Each row is where one point has got to under a steady rotation. How many ticks took it there?
The counts run from 0 to 329.
[ 13  18   9 -10 -13   3  -9 -12  -2  16  13  -1   5 -12   5   7   7 -11
  -5   5   1   3 -20 -10  -2  10  -7 -14   5 -18  -7  -3 -10   9  -4  -2
 -13   5  -5   6  -2  -3  -4   2 -32   6  -2  -7  11 -13   2 -23  -2   5
 -15 -26 -22  -4  -9  13 -22 -23  -2  12]
308
[ 24 -12 -21  -5  14   1  -3  35 -23 -17   0   3   7  13   5  -5  -2  10
 -10  -2  -1 -20   1  18   6  -2 -26   8  -1  -8  -7  -1  10  -5  10   5
 -11  -2  11   3  16 -12   6  12 -12   1   6  10   3   6   8  -5 -15   3
  -3  -1   7 -11  -7  11  -8  10   2   4]
135
[-11 -12  -2 -15   6   7 -13  -1   1   6   2   7   6  -4 -14  11   8  14
  10  -7 -10  22 -10 -12   1   9  14  -4 -32 -28  11  -4 -20 -16  16   6
 -18   2  -3  -8   9 -24  -7  -3  -3   9   6 -12   0  -3 -19   0   1   2
  18 -11 -16  -1   6  -5   2  -1  10   0]
55
[  9   2 -18  -1  -2  15   4   9 -21  -3   9  -4   7  15   2   2  21   9
  10  14  13   6   4 -19  21  17  17  -9 -10 -19 -11   5  -1   3   8   5
   1  -6   5 -17   2  13   9  18  -6   1  -7  -6  13   6   4 -16 -12 -13
  11 -17  14 -14   7  -9  -8 -12  11 -12]
110
[ 19   3 -13  -5  -1   4  -8   9 -20 -26  -6   2  15  -4  18   6  16   4
 -12   0   2 -17   9  16  14   2 -14   0  13   4  -9   3 -12  19   3   6
   4  -1   3   1  20   8  13   5 -23  -7  15  -3   5   8   8 -20 -10 -16
   3  -8  19  -8 -18 -11  -9   9   9   8]
22
[  9  -2   5  15   9   4 -20   9   0 -10  -2   6   5   8  -2   3   4  12
   4  -6  -1   6  13   7 -13   4   1   6   6   5  -4 -14 -10  22   2   9
 -24   8   1  -3  35 -10   1  -3  -6   4  33  10  -1  11   4 -16 -16 -20
   1   8  14  -9   8  -9   6   2  18   4]
19
[-11   1  24 -16  -6   4  19  16 -11  28  -1   5   9  -7  -5  -7  -9   5
   4  17  -7   6   2  -1   4  16  -4   1   4 -21  13  -7 -18 -21  -1   8
  -5 -15  -4  -6 -10   0   2 -14  -7 -18  11  12  -6  -1 -13  19  -4 -12
   1  -5 -18  11   3  13  12  -6   2  16]
257
[  2  12   2  16  -8  17  -1  20   4   8   5  -8   5  -9  -1  -3 -10 -16
  12 -11  11   5   5 -11   0  16 -25  -2  -2  -5  -2 -11  -3  -4  -4   1
 -19   3 -10 -13   5 -14  -6   1  21   6  16   7 -16  20 -19  -7  -4  32
  -8   0 -19  -4  -7 -15  -6   1  15  10]
189
[ 24   8   5  -9  10 -17 -17   1 -22 -14  17   1 -18   5  -3 -19  -5  12
   4  14   7  -6 -10  -9 -17   9 -12   3  -3   7 -10   4 -15 -14   3  -4
  -9  -3  -1   4 -10  -7   0  -8 -11  14  23  11   0  17  -3  16 -19  12
   3  -8  -7  -8  -2  11   1  -4   6  15]
2
[  5  30  -8 -12  -5   3  32   6 -10 -25 -12   4   7  -1  -4  -2  15   4
   8   2 -14  19   6  -2  13  -1   5   1  -4 -15  -2  -8  -1 -14  18   4
  -4  -2  -2 -16 -13  11   3  -8  -4  -8  -1 -29   1  10  13 -19   7 -12
  -6 -15   0  -8   1   1  -2 -12 -13  16]
166
[  6 -10 -19  -5   3   7   6  31  -1   0   6  -6   6  34  10  -9   3   8
   2   7   7 -12  20   6  12   3 -17  -3   3 -18  -1  -2  12 -12  20  12
  -1   4   0 -17  15  -5   1  10 -17 -16   4  -4   4   8   1 -14  -7  -7
   2  -6   6 -12 -20   6   8  -7   4  15]
263
[ 14  15   6 -20  10 -28 -16   9 -24   0   9  -2 -10   4  11 -14  -8  17
  -4  12  11  -4 -14  -5 -11  12 -16   1   4   3  -9   5 -18 -10   5   2
  -1 -11  -5  -2 -11 -12  -9  -5  -3   5  17  -3  -4   9  -9   9 -13  13
   3 -19 -12 -10  -8  21   6  -1   6  16]
1
[  3  15 -15   0  -5  11   0  16 -12  -6   3  -6  -8  -4  -1  -7   5  18
  23  -4   8   2   6  -8  13  26 -12   4 -12  -4  -4  -6  -7 -20   7   4
  -9   0  -5  -5  -6  -9  -2  13  14   8   6   8 -17  31 -15   9   4  28
   5  24  -3 -12  -6 -13   3   6   3   7]
187
[ 13   2   0 -16  20   5 -12 -13 -18 -21   3   9   1   6   1  -6  -2  30
  -1  14  -7  13   1 -17  -8  10 -13  22 -16  -2   5  -8  -8 -10   3  -7
 -23   4   3  13  -1 -11  -1   0  15  15  -1   6  11  18  19  10   4   3
  15   6 -10 -19  -3   5  11   6  -1   4]
285
[  7  -5   2  11  21   2 -16  23  -1  -5   6   3  -5  25  -7  -4  -5   4
  -3  10   5  -1   6  -8 -21   4  -6   9  -8  -8   3 -10   2  -7   3   3
 -29  -8   1  -1  16 -26   1  -8   4   8  19  26 -12  11   1  -3 -19  -3
  -6   4 -10  -5  10  11   5   2  13  11]
132
[ 11  -9 -23  -4   7   6  -1  30  -3 -21   8   2   8  27   4  -7  10  -1
  -3   3   5  -5  16   0  16  -2  -8   3  -9 -18  -8   4  14 -19  23  13
  -2   2  -3 -13  13  -2   1   9 -17  -6   5  -9  10  17  -1 -11  -5  -3
  13 -11  11  -9 -20  -3   6  -5  13   9]
264
[ 13  20   3 -18 -12   1  -6 -10 -15  15  14   3   1 -14   7   9  17   4
   0  10  -4   0 -19  -9   4   9  -7 -12   2 -23 -10   7 -12   3   1  -1
  -6   7   1   6  -9   1   3  11 -41   9  -3  -5  16 -11   1  -4  -7  -3
  -8 -18 -15 -11  -9  13 -20 -20 -11  11]
309
[  7  24  33   9 -14 -11   2   4 -16  12  -3   3   6 -31  -9 -17 -15 -17
   8   4   1  17   3   0 -10  13 -11  -3   0  -9   8 -12 -15  13  -7   1
  -3   0 -14  -8   1  18  -3  -5  13  -7  13   6   2   7   4  -9  -7  12
  -5   8  -3   3  12   9  -3 -11   4  13]
102
[ 15  20  20  -8   0  -9   2  11 -18  -4 -16   3  -7 -18   6  -6 -16  -9
   0   8  -7   9   1  18 -16   1  -7   9   7  -5   1  -8 -13  23  -3   0
 -22   6  -1   2  14  -5  -7  -1  11  -5  12   3 -22 -11   0 -13 -10  -5
 -15   4   5   0  13  14   9 -13   3  18]
231
[  0  -6  20  -3 -17   1  -7  21  -8  24  -6  -8   9   7   2  -4 -19 -10
   2  22  -4 -11  13   0   6  14 -22  -3 -15 -24  16  -8  -2   3   1   8
  -3   5 -11  -7  13   4  -3   9  -7 -15  -9  22  -2  -2   4 -12   2  -4
 -10  19  10   3   7  13  11  -3  12   2]
46
[ -1   5 -10  -4   5   3  19  26 -23  20  -5  -1  15  -7  18   8  20  -7
  13  -2   1  -8  -5   7  25  14  -9  -6   3 -12  -8   0  -2  -1   7   0
  14 -22   0 -20  -6   1  17   0 -23   1  -3  -3 -17  -5 -19  -8   0  -4
   1   1 -10   5  -6   2 -23  14  -1   2]
124
[  4  24   8  20  -2   6  12  23 -12  -7  10  -6 -11 -12  -8 -18  12  -5
  21  -4  16   7   4  -5   4  21   5  -7  -4  -8 -10  -7   1 -11   6  10
  -2 -10  -2 -14  -5  15   5   1  -3   6  16   5  -2  35  -1   5 -13  12
   0  27   3   0  13  -4   0  -2   5   8]
316
[ -9   1   1 -10   9  16  12  23 -15   0  12  -9  -1   4  20 -16   1  29
   1   3   3  -1  -6  11   3  14 -38  12   6  -6 -12  -4   5 -14  15   0
   1  -3   7  -2   1  -2 -13   2  13  -4   5  -9   5  28   3   7   3   1
   9  24  -8  -6  -7  -3  22   3   7  15]
73
[ 22   0   4   1  -2   9  -1   4 -17 -33  15   2   1 -15   7 -17  -7  -3
   0   3 -12  -1  -5   8   7  -5 -42  10 -18  -5  -6  -1  10   4   0  -3
 -11  15   4  -1   0  15   5   6   5   4  -7   5  10  15  22 -11  12   9
  -7  18  12  -2  -1 -18 -10 -10   5  -1]
290
[-10  12  24  -8 -14 -15  -6   3  -4   9  -2  -7   2  -4  15  -5  -6  11
   3   8   6   8 -12  -5  -8  15 -24  -3  19  -4  10 -10 -12  17  -3   5
  -5 -13 -18  -3   3  11  -5 -14   8  -6  10   3   1  21   5 -17  17   1
   5  22  -2   6 -15 -10   1  18  13  -5]
87
[  8   8   8 -13   6  14  -1   1 -14   0 -19  12  20 -20 -12  13  -8 -12
 -10   8  -8  13   2 -12   3  11  12   7 -16 -19  17  -4 -16   1 -10   3
 -24  -2  -5   4   7 -10  10  -3  15  -3   6  -1  -3  -7   2 -14   0   4
   1 -40 -18  -2   8   6  -6  -2  11  15]
40
[  4 -17  -1 -19  13 -12   5  12 -28 -16   6  14  -3 -23  -2  -8  -4   1
   4   9 -12  10 -27  12   7  -5   3   9 -14 -17   8   8   1  -7   5   4
 -11 -11   3  -3 -11  10  13 -12  -7  -5   9  -2   0  -2   1  16  16 -18
  11  -2  -4  25  -7  -5   3   5  17   5]
141
[ 10   2   4  -6   3  -2  -1  12 -17  26   7  16  19   3  -3   0 -11  -6
  -6   9  -2  11  -9 -20  -4   1 -14   2   9 -21   5  -1  11   2   0  -5
 -24   6  -2   0   8  -9  10   9 -19   2  -1  16   7 -17  -8   2  -5   7
  -2 -28 -26  -9 -16  16  -9  -7  -5  -7]
195
[  2   7  -6 -10 -17   1  10  12 -27   4 -14  -5  25   1  11  12  11  13
   3  12  -5  -8  -7  10  21  10  -8 -11   9 -23   5  -6 -15  19   0   7
  -4  -9   1   0   9   5  16  10 -21  -9  -5   6  -7  -7   8 -25   0 -18
  -9  -3  19   0   2  -2 -17  13  -4 -17]
237
[-24  14   2  -5  -4   6  -4   3   1  25   1   4   0  -3  -5   7  14  15
  18  -5   7  19 -10 -15   6  24   7  -8 -12 -32  13 -16  -2  -6   7   6
 -23  -6  -7  -2   4 -14  -5  12  -2  15  -7   3  -7   6 -12  -5   8   6
   7  19 -23  -5   4   6  -3   8  -5  -6]
184
[-14  18   6 -13 -14 -14   5  -4 -19  23  -8   5   6  -1   3   4  -5  35
  15   8  -9  28 -14  -8  -2  15  -6  -6  12 -17  14  -8 -18  13   5   6
 -13   5  -7 -12  -6  -5  -4   7   8   4  -1 -13   1  -5  -4 -12   4 -11
  -1   3  -2 -13  12   9  15  -2  -2 -13]
298
[ 13  -1  -5  13   4   9  -9  13 -13 -10   6   7   7 -11  -7   0  18 -11
  20 -13  -7  -3   5   7  10   3   2  -8 -21 -12  -9  -9  -4  -1   8  -4
 -10  -2   9   0  14  -3  17   1 -33  19   9  21  -6  -7 -13  -6 -21   0
   0  14   0  -2   8 -10 -31   6  -1  -3]
121
[ 11 -14 -13   2   3 -12   0   9  -8 -19   5   2 -15  14  -4  -3  -2  31
  25  10 -27   6   5   3   4   1  -6   5  -1   3  15  -1  -4  -2   7  13
 -12   8  -4 -19   1  -6  10 -12  -9  -4  22  12  -8  11   2   0   0 -22
   0  24  17   4   0 -10   8   6  13  -3]
146
[ -4  -3   3  11  -2  -2  11  16   8   9  -5   3  12  11  16  -1   4  -5
  15   0 -20   3  12  -3   1   0 -37   6   5  -1   1 -12  11  10   5   2
  -7  -5 -10 -23   5  -5   3 -20  -9  -4   3   4 -19   1  -6 -29  19  -8
  -7  19 -12  -5 -23 -15 -15  11   9  -1]
277
[ -5   9  19  -5  10   3 -15  -1   5  14  -1   0 -14 -13   6   8   9   7
   4  18 -13   8   2  -1  -7  19   8   7  -4 -16  21 -12  -3  12  -5  10
  -9  -9 -14   1   5  -8  -5  -8   0   6   7  16 -11  -5  11  -7   6 -24
  -6  39 -10   7  10  12  -5   2   7  13]
30
[ 25  17 -20  -9   6  12  14  10 -19 -35 -15   4   9 -14  -3   8   7  -7
  -1   4  -7   5  12  -4  21   6   8   9 -12 -12   5  -2 -15 -12  -2   3
 -11  -7  -4  -4  -3  -3  13   0  11  -9   7 -10  -8   7  10 -11   2   8
  -3 -32   5  -8   1  -1 -18   2   2  15]
38
[  2   6  18  -7  14   2 -14 -11  -4  -6   4   6 -16 -16  -2   5  15   4
   4  18 -13  10  -6  -9  -3  15  22  10 -13 -18  22  -6  -4   6   0   6
 -17 -13 -10   5   1   0   7 -15  -6  11   7  17  -4   4  13   0   5 -24
   3  28  -5  11  10   1  -7   1  13  11]
29
[  2   6 -13  -5   7   0  22  23 -29   3   1   0   9  -6   9   3  21  -5
  11   7  -1  -4  -7  -3  29  14   5  -1  -7  -9 -11   4  -1 -10   5   0
  12 -27   3 -15 -16   7  22  -2 -15   6   1  -1 -17  11 -17   3  -3  -2
   6  -2  -8   5  -3  -3 -15  13   9  -1]
125
[  0 -11  -3  17   3  -8 -11  17   9  -1  -6  -3   4  23   1   8  -2  16
  14  -2 -17   6  10   1  -4   0 -16  -1   2  -1  15  -5   1  11   1  19
 -14   8 -11 -25  19 -16  -3 -12  -4  -7  26   0  -5  13  -3 -32   9  -8
 -12  10   7  -6  -7  -3  -3  14  18   0]
148
[ 17   0  11 -26  10   0 -16 -18 -22 -14   2   2   0 -12  -3   2   3  22
  -9  16 -19  -3  -2  -8   4  12  -9  17 -14  -4   8   5 -26  -5  -1   2
  -1   8  -4  14 -11   0   6  -8 -13   5   6  -3  14   2  17  15  11 -10
   9  -8  -9  -5  -3  12   5  -2   5  19]
156
[  1  16  16 -16 -14 -14   1   1  -5  -2   5  -7  -7   0  25 -10  -3  21
  10  13   4  -1 -11   0  -8  14 -25  -4  28  -2   5  -9 -12   7  -3   1
   3 -14 -15  -2 -10  11  -7 -11   8 -13   7   5   1  26   9 -14  15   6
   2  17   0   6 -23  -8  -2   4   8   4]
88
[  3 -13 -10   2  17  -4 -14  -2 -12  23   6  20  13  -4   8  16   7   8
   5  -6 -10  24  -8  -4  -1   7 -10   7   7  -4  -6   2  -3  28   7   0
  -4   8   1 -13  16 -13   2   3  -9  14  15 -13  -1 -15 -18 -12  -5  -7
  11 -14 -16 -18 -13  -1  -4   0  14  -2]
210
[  2   1 -24 -31  -5  -2  12   8  -8 -16   0   2  -1   6  -4   0  14  18
  12   2  -4   9 -10   0  11   3  12 -15 -17 -33   6  -1 -14 -29  24   2
  -2  -6  -1  -7  -8  -8  -3  -2  -9  -6  -6 -21   2  -5  -6  -1   1  -4
  13 -18  -3   3  -5   6 -10  -5  -2   9]
53
[ 14  26  25  -4 -18  -8  16  10 -18  10   1   1   5 -25  -2 -19 -16  -8
  14   7  -3  12   6   9  -5   9 -16  -5  14  -3   8 -13 -22   6   0  -2
   1   1  -8  -4  -4  11  -2  -4   1 -10  13   9  -1  -3   5  -6 -12   0
  -9   3  -2   3   7   9  -9 -15  -6  11]
103
[  3   6   2  -6  -3   2   8  25 -18  10 -14   1  24 -23  -5  10   1 -17
  -7 -15  -8 -13  -4  11  25  13 -13  -1  -8 -22   5   4 -12  -3   1  11
   8   0  -8  -6   2   0   9  11 -23  -3   9  -6  -2  -3 -10 -10   1  18
  -8 -14 -11  -5  -6  18 -13  13  -4  14]
252
